The rows of R fall into 3 groups, and each row is roughly a mix of its group's hidden directions; some rows fit no group.
R (110 x 10):
[[ -8  -7 -23 -12  15  27  -4  -8 -30  43]
 [-17  20   3  18  19  -7 -47 -25 -18   6]
 [ 18   2 -16 -18 -20  53   6  15   3  16]
 [ -3  22  -2  -5 -52   7  21  29  -7   7]
 [  3   6   0  -2  36  34  -8  16 -41  13]
 [ -8  -5  44  25   4 -26  -7  -1 -26  23]
 [  2  -9  41 -27  28  28  -8 -15  -9  14]
 [ 13  35  19 -11   2  33  30  14   9  23]
 [-36 -20  -5 -12 -40 -12  20  16  10  17]
 [ 32  17 -24  24  24 -33 -18   7   8  -6]
 [-12  12  38 -39  21  13  -5 -20  -2  19]
 [ -8   2 -29  36   1  -6 -43 -16 -12  -9]
 [  9 -21  17  26  22 -13   1  35   3  36]
 [-20  17  26   0  19  32 -29  14 -29  -3]
 [ -1 -31 -44   2 -16 -12  22   9  -7 -26]
 [ 18   7 -14 -16 -35  27   3 -17 -16  36]
 [ 21 -11 -50   6   9  30  11  13  17  -2]
 [  3   3  47   4  11 -35 -15   8  18  21]
 [-36  -9  12   3 -37  -8 -32  -5  -1 -25]
 [ 27 -12 -36   4 -14 -16  -3 -43  12  -4]
 [-29 -24  -5   7  46 -27 -13  -2   3  12]
 [-11  38 -17  13  23 -42  -7   5  13  -6]
 [ 21  -2 -25  46  10 -18 -17 -25   8  -8]
 [  6 -16 -15 -27  -1   8  32  22  32  28]
 [ 10  45   6   4  41  22  -5  -9 -16   0]
 [  3 -27  -2 -44 -13  29  23 -13  16   3]
 [ -8   7   0  -4 -42   9 -33 -39   0   4]
 [ 33  29 -42  -1   7  -6  13 -19 -11 -15]
 [-11 -13 -15   2 -28  16 -30  -2 -37 -29]
 [-19 -22  33 -26 -20  -3 -23 -27  -7 -17]
 [-34  25  -3  -3 -12 -33 -33  22   7   4]
 [ -3  36 -10   6  22  -4 -39   7   5 -33]
 [  7 -33 -25  44 -12  -8 -21  10  -6 -11]
 [-42  24 -11  11 -28 -21 -20 -11  16   8]
 [ 18 -44  11  31 -11  -5  -1  26  -8 -19]
 [  7   5 -28 -14 -31  14  36 -16  19  22]
 [ 20  13 -35  24  19   9  21 -17 -19 -27]
 [  3 -14 -25  11   3 -16 -21  49   8  22]
 [-21  -6   6   3 -43  15  31 -30 -14  -4]
 [-10  28 -51  17  -3  -9 -23  -9   7 -11]
 [-13  34  -5  12  18 -24  27  27 -17 -23]
 [-24 -16  21 -14 -34   1   3 -37  15  19]
 [-27  -5 -10 -18 -40  27  11  14 -18  21]
 [-38  37  -9 -21   7  17  26   3  13   7]
 [  8 -33 -12   7 -18 -45  15  17   7 -19]
 [ -7 -37 -20 -11 -13  15  23 -10 -39   9]
 [-11  -1 -18 -10  22   3 -58   1  12   6]
 [-13  -6  17 -12  26  35  42  -6  14   8]
 [-22  18  -6   0 -12  30 -32 -39   0 -13]
 [-28  18   4 -40 -18 -14  10 -24  12  23]
 [ 24  -7  -2 -11  10  46   4  -9  -8 -39]
 [-23   0  -9  38 -33  34   4  15   3   5]
 [-29   7   8  14  38  -9  -9  -6  26 -34]
 [-31 -10  10  25 -46  23  12   3  -5   3]
 [-31 -35  37   3  24 -12 -14 -13   0  -5]
 [ 12   0  20   9  13 -13 -53 -24 -16   5]
 [-31 -14  19  -1 -40  15 -11  -5  21  27]
 [  6 -41  14  25 -18  -3  21  -6 -21  29]
 [ 26  21 -24  -3 -11  -6  -7 -11  -9 -51]
 [ 30 -21 -13  16  21   0 -16   2 -35 -31]
 [-12   0 -16 -17 -32   2 -20  -5 -44 -24]
 [-43   6  -5 -26 -25  36  -1 -10  -3   7]
 [ 46  22   6   9  23 -10   6 -24  27  -5]
 [ -4   0   8  19  31 -12 -13  10   3 -53]
 [ 11 -38  39  -6  -8  12   0   5  23  28]
 [  1  23  21  -2  30  -4   8 -17  35  33]
 [ -3 -23  31 -24 -10  22  38 -21   2  10]
 [ 11  27 -25 -20  23 -28 -30  15 -12 -13]
 [ 11  11  19 -37  14  -3  25   2  33  28]
 [ 17  -1  15  -4 -49 -21 -17 -22  10  19]
 [-16  40 -28  -6 -19 -32   7   8  19  -9]
 [ 19  24  -4   7  35 -30  -6  29  23   7]
 [ -5  19 -14 -12  -2 -25 -43  -5  31  22]
 [ 35  18  -2  -2   6  34 -20 -14 -34  10]
 [ -1   1  18 -14  28 -27 -20   1  40  25]
 [  2   4 -55  19 -20 -13  12  14  17  -3]
 [ 18  14  -2  17  40  37 -18 -11 -19  -8]
 [-22 -22  28   0 -36 -29  -2 -20 -15   9]
 [-40 -21  19  40   6 -10 -21   0   4  -6]
 [ 23 -44  19  32  -5  19   0  12 -15  -7]
 [ -5 -13  26   0   5 -44  10  15  26  28]
 [ -9  19  -2   3 -11 -37  31  24  14  30]
 [  4  23  17 -22  31  31 -22 -18  -8 -23]
 [  3  -8 -40  13 -20 -16  -6  27  23 -28]
 [ -2  20 -11  10  46 -24  16   1 -15 -29]
 [-22 -24 -48  -1   9   9  24  10 -11 -18]
 [  8  -5  24 -25   1  28  31  14  25  28]
 [ 31 -27  37 -18  10 -23  19 -12   3   6]
 [-38 -18 -15 -10   4 -10  33  13  19  29]
 [-11  48 -16   4  20 -20   3   9  11  31]
 [ -2  -7 -46  -2  -9  32   6  -8 -23 -27]
 [ 20  13 -37   6  16  18  -4  25  19 -32]
 [ 13  37  11  10  46  22  -8  -2 -15   2]
 [-29   3  18  -4  31 -14  -1  -7  27  39]
 [-42 -11  14 -28  16  36   6  -2  -9  -4]
 [ 43  20  16   7 -21  13 -16  -2 -16 -31]
 [  5   3  25  10  38 -26 -32 -20  11  16]
 [-22  18  38   2   3 -23 -10 -23 -22  27]
 [ 11 -26   5 -14  -3   6  41  21  15  34]
 [ 31  19 -18  31 -30  -3  33  -1   5   3]
 [ 29 -15 -11   4   4   4 -31  -3 -49   0]
 [ -6  14 -12 -18  57   1 -19   7  15   1]
 [ -9 -25  10 -14 -22 -13 -32   6  13 -42]
 [ -6  29  -6 -22 -45   0   7   7  21  27]
 [ 24  -1 -24  23  22 -18 -37  11 -15 -20]
 [  3  30 -36 -25  -2   6  12  13  29 -25]
 [  5 -11  -2   7  -8   8  -8  32 -37 -43]
 [  0  22  11  13  18  16 -31 -29 -29 -25]
 [ 11 -15  23  15  12 -51  -9  12  16 -17]
 [  2 -19 -17  11 -31 -30  19  34  19  -7]]
Here is one row of each group, with its name. Which group are the others in?
[ 19  22  23  25  35  16 -10   6 -26 -18] => D
[  4 -33 -32  -5  -3 -31  19  -9   8  32] => A
[ 19  18  11  -4   3 -41   1   8  37  26] => Z

[-17  10  30  -4  -3  -3   6 -39 -28  32] => D
[ -7 -15  26  -3 -24 -25  16  47  -2   3] => A
[ -6  -1  -6   0 -28  27 -30   0 -38 -26] => A
[  5 -23  -1   8 -26 -28  32  35  16  10] => D
[  0  15 -14  31  31  10 -42 -13 -15   3] => D
[  3  21   4 -17 -24  33  37  20   1  21] => A
[ -2   7  41  -5  10 -18 -11   3  12  47] => A
[ 32  20  -3  12  32 -23  35  12   0 -11] => Z
[-33  21  34  -1   3  20 -38  -8  -4   4] => A
